In the rows, 128 means zero.
One turn sends every row of this set to another row. A few are shown first. Where does it send the rows asked after them?
meka: [119 142 123 123 139 104 104 119 105 160 129 115 119 119 136 131 112 138
 132 108 156 169 150 128 135  93 131 138 127 132 132 131 121 141  92]
fefa: [121 120 128 140 127 118 134 129 147 122 130 123 174 116 121 129 131  99
 115 114 136  82 125 146 123  94 149 133 132 135 117 114 125 141 139]
tid: [136 118 130 140 134 160 144 126 148 131  89 139 114  95 125 149 132 125
 155 134 140 136 122 130 103 155 147 132 141 136 127  95 152 156 129]
bep: [138 127 127 147 141 129 152 125 114 128  77 133 114 103 118 100 153 124
 142 145 147 140 105 126 121 140 161 138  81 117 149 151 114 142 122]
pip: [156 154 112 127 157 114 108 107 126 165  90 113 105 115 121 115 150 118
 147 119 139 139  79 114 124 121 140 141 118 114 129 133 143 117 151]
Suna: [119 161 124 129 142 110 108 125 114 163 138 123 124 135 116 124 122 144
 142 113 138 177 152 110 147 108 136 142 112 143 131 126 123 135 103]
Mufet: [115 160 136 147 132 122 108 126 125 153 124 121 104 125 107 123 109 130
 131 103 141 165 152 100 132 111 132 142 119 144 119 133 117 131  84]
Visu: [124 110 105 133 135 128 122 140 143 111  93 132 107 136 119 132 155 105
 166 107 124 101  93 114 141 137 109 120 140 139 112 147 131 157 138]
sab: [150 145 102 119 149 118 114  96 131 163  90 116 111 128 128 119 149 136
 149 115 135 133  88 134 107 122 142 137 105 114 133 113 153 124 139]
Kisig: [159 145 118 128 123 137 143 107 115  94 155 134 117 129 123  85 138 139
 135 117 116 150 120 155 130 134 158 121 137  97 143 155  97 114 143]
tezav: [127 113  85 140 125 130 111 143 134 104  92 126 114 132 124 140 153 105
 166 120 121 118 100 122 130 133 121 125 130 135  98 151 143 150 141]
nopa: [156 124 117 117 128 133 160 116 133  87 145 125 128 121 121  95 137 158
 150  98 104 150 120 148 125 128 146 123 116 102 128 136 112 108 143]
Goz: [135 109 100 149 117 128 128 145 136 105 102 126 104 115 122 137 156 102
 164 125 132 119  89 112 140 131 123 131 142 138 111 155 142 163 124]
pali: [147 122 110 146 130 117 126 115 125 127 100 154 103 133 157 134 148 122
 143 147 138 126 153 118 118 143 127 119 175 119 120 126  73  94 130]
Nuse: [148 145 114 123 163 116  99 101 122 164 100 124 106 123 118 113 157 138
 150 112 119 144  97 130 110 111 145 144 127 113 130 118 151 128 152]
Biv: [144 115 132 139 108 114 135 124 135 129 147 117 171 106 125 137 137  88
 116 117 129  98 123 144 135  99 137 105 145 129 142 137 127 138 137]
fav: [166 139 119 135 115 133 153 106 122  85 145 125 131 119 122 106 145 155
 135 117  97 149 112 132 135 131 144 113 120 102 127 126 125 113 141]
maris: [107 162 128 150 131 111 110 129 126 145 120 143 128 105 116 124 120 141
 141 103 138 180 152 109 139 103 131 111 121 150 133 148 117 139 102]
Sizi: [125 159 127 142 145 118 113 123 113 167 132 123 110 110 107 129 116 134
 137  96 134 171 155 117 137 107 124 127 121 139 129 130 132 140  84]
kinan: [139 122 118 139 130 123 154 127 111 125  78 124 111 117 130 110 149 127
 151 129 125 147 117 137 131 134 163 134  72 135 149 145 104 153 116]
buzor: [128 125 104 142 117  97 133 106 142 132 100 129 123 158 137 125 140 122
 146 141 145 142 142 129 131 150 128 114 181 122 124 129  70 110 131]
Kup: [136 109 126 148 128 155 130 135 139 139 100 129 120  93 126 138 141 120
 153 139 142 151 120 123 101 168 141 134 156 122 126 105 159 144 136]
gelob: [149 128 113 127 138 127 140 131 126 133 105 144 110 132 148 136 117 138
 147 131 163 127 153 132 137 151 118 102 172 117 126 121  65 117 136]
labi: [130 113 107 131 144 119 136 127 121 142 113 155 106 132 156 154 132 136
 155 144 141 124 146 129 129 148 131 105 160 126 114 122  73  99 129]
Tak: [132 106 118 136 145 117 118 131 127 147 118 147 111 126 133 130 145 145
 136 129 159 134 147 128 129 159 128 108 184 132 124 132  70 112 117]
Musif: [174 137 113 127 130 136 150 117 120  79 140 124 134 117 117  85 153 144
 134 105 102 161 121 147 140 131 142 118 126 105 129 132 107 123 128]
giga: [124 114 116 144 145 114 141 117 123 134  93 145 105 130 150 140 139 123
 138 135 152 132 152 129 131 150 137 111 178 119 126 122  70 100 132]
rutes: [170 118 112 123 138 126 165 114 117  99 151 117 134 132 120  91 141 151
 127 111  99 138 128 140 129 126 152 127 133 107 140 142 112 124 142]
sila: [165 138 118 129 119 135 157  98 121  87 139 126 128 119 131  84 147 155
 142 106  99 137 130 139 137 116 160 125 119 100 145 133 116 116 131]
vin: [187 141 112 130 125 138 129  98 132 100 138 131 138 121 110  85 133 144
 138 119  88 139 120 149 143 141 150 112 137 119 135 121 122 115 117]
zuzo: [119 119 137 141 123 120 130 125 139 123 137 124 176 118 122 149 148 101
 123 119 137  84 121 124 145  99 148 115 140 143 120 115 128 144 138]
gifo: [118 114 129 133 137 119 124 124 118 119 147 129 178 109 109 143 127  98
 111 106 141  88 122 141 132 106 143 117 138 129 122 133 137 135 138]
Fuze: [121 120 142 153 119 102 132 132 142 130 139 117 171 110 112 142 142 105
 115 117 140  88 114 136 129 114 145 126 124 154 128 111 133 124 131]
kuz: [112 121 160 154 138 125 137 114 139 133 146 118 166 116 131 134 138 106
 124 133 126  92 119 134 126 112 146 112 136 147 150 129 140 125 123]
vir: [138 112 108 138 125 129 129 123 136 139 106 152 112 138 142 132 136 127
 157 140 154 122 161 135 127 157 129 109 169 121 122 125  84  93 130]
lorim: [126 114 134 142 123 161 131 124 129 141  97 133 129  98 122 157 140 119
 163 144 144 145 132 143  95 159 150 120 144 117 123  99 144 150 136]
Fef: [121 155 123 133 144 122 114 119 111 160 130 124 115 128 118 134 111 137
 134 116 128 157 152 108 134  98 127 135 114 128 118 123 119 155  79]
guzo: [116 156 138 131 141  99 112 128 113 160 125 113 133 115 114 128 106 141
 122  99 133 155 140 104 155 113 134 128 128 125 148 128 125 143  95]
zava: [136 124 122 138 159 129 151 125 121 120  74 126 108 120 123 117 159 128
 147 146 134 142 120 122 118 129 163 138  75 131 138 158 109 149 126]
vasem: [122 124 131 152 135 113 135 129 128 133 139 116 167 125 125 141 142  89
 110 126 137  85 112 152 139 110 136 122 135 140 133 118 127 132 139]

vir -> sila
Nuse -> lorim
bep -> Goz
And these:
meka -> gelob
nopa -> fefa
Biv -> guzo
pali -> fav
kuz -> maris
Sizi -> giga
tezav -> sab

One turn sends every row of this set to another row. A few are shown first. Where does it send the rows asked after them?
tabo: [106 113 144 131 146  86 122 114 128 164 129 135 150]
tokos: [118 124 168 165 170 128 115 126 115 106 116 125 132]
temun: [126 111 139 115 149  85 136 114 125 159 120 144 151]
furof: [136 120 153 133 164 114 128 125  77 112  97 145 122]
pekez: [113 109 143 132 157  91 139 121 146 149 127 136 160]
zafa: [118 133 160 138 173  92 124 125  92 137 114  97  85]
Daz: [111 130 128 160 155 125 119 112 116 137  89 150 145]
fid: [116 130 125 152 152 124 119 110 109 140  86 154 143]
pim: [129 115 100 113 131  78 134 125 118 117  99 113 137]
vibo: [116 146 111 144 171 100 101 121 123 137  99 148 146]
mudi: [102 130 134 142 192  93 123 153 100  99 109 137 135]
kive: [128 130 166 149 187 103 131 129 128 120 119  92  99]
Vum: [117 143 120 138 155  89 161 129 148 119 134 112 102]
tato: [ 96 122 167 146 157  82 141 130 118 110  69 107 105]
Mig: [ 97 121 153 149 188  96 150 146 105 117 105 100 100]
zare: [120 123 114 138 132  88 114 122 150 116 118  95 143]
ragur: [136 123 152 125 186  94 151 135  97 119 100 110  92]
Kag: [118 115 121 132 108  94 117 107 112 133 108 102 129]
rume: [118 137 164 138 170  74 119 127 143 108  83 100 108]
zetif: [109 130 172 140 148  81 118 116 111 125  77 103  96]
Naku: [132 145 118 121 149  82 156 120 127 130 130 119  92]
vadi: [100 131 125 141 137  98 175 125 115 128 120 120  95]
badul: [ 99 103 113 142 124  97 143 128 125 112  99 107 144]
gubib: [128 134 155 120 168  66 129 127 121 110  72 111 102]
kurif: [113 143 108 142 174 101 109 125 123 132  94 152 148]
bod: [121 145 147 137 175  92  86 129  95 123 125 127 120]
Dukos: [ 99 105 135 126 153  83 146 127 121 155 117 143 155]
zad: [105 137 135 149 130 101 153 113 125 138 134 110  90]

zad -> Vum
Kag -> zare
tokos -> mudi
And these:
tato -> gubib
ragur -> zafa
temun -> tabo
fid -> vibo

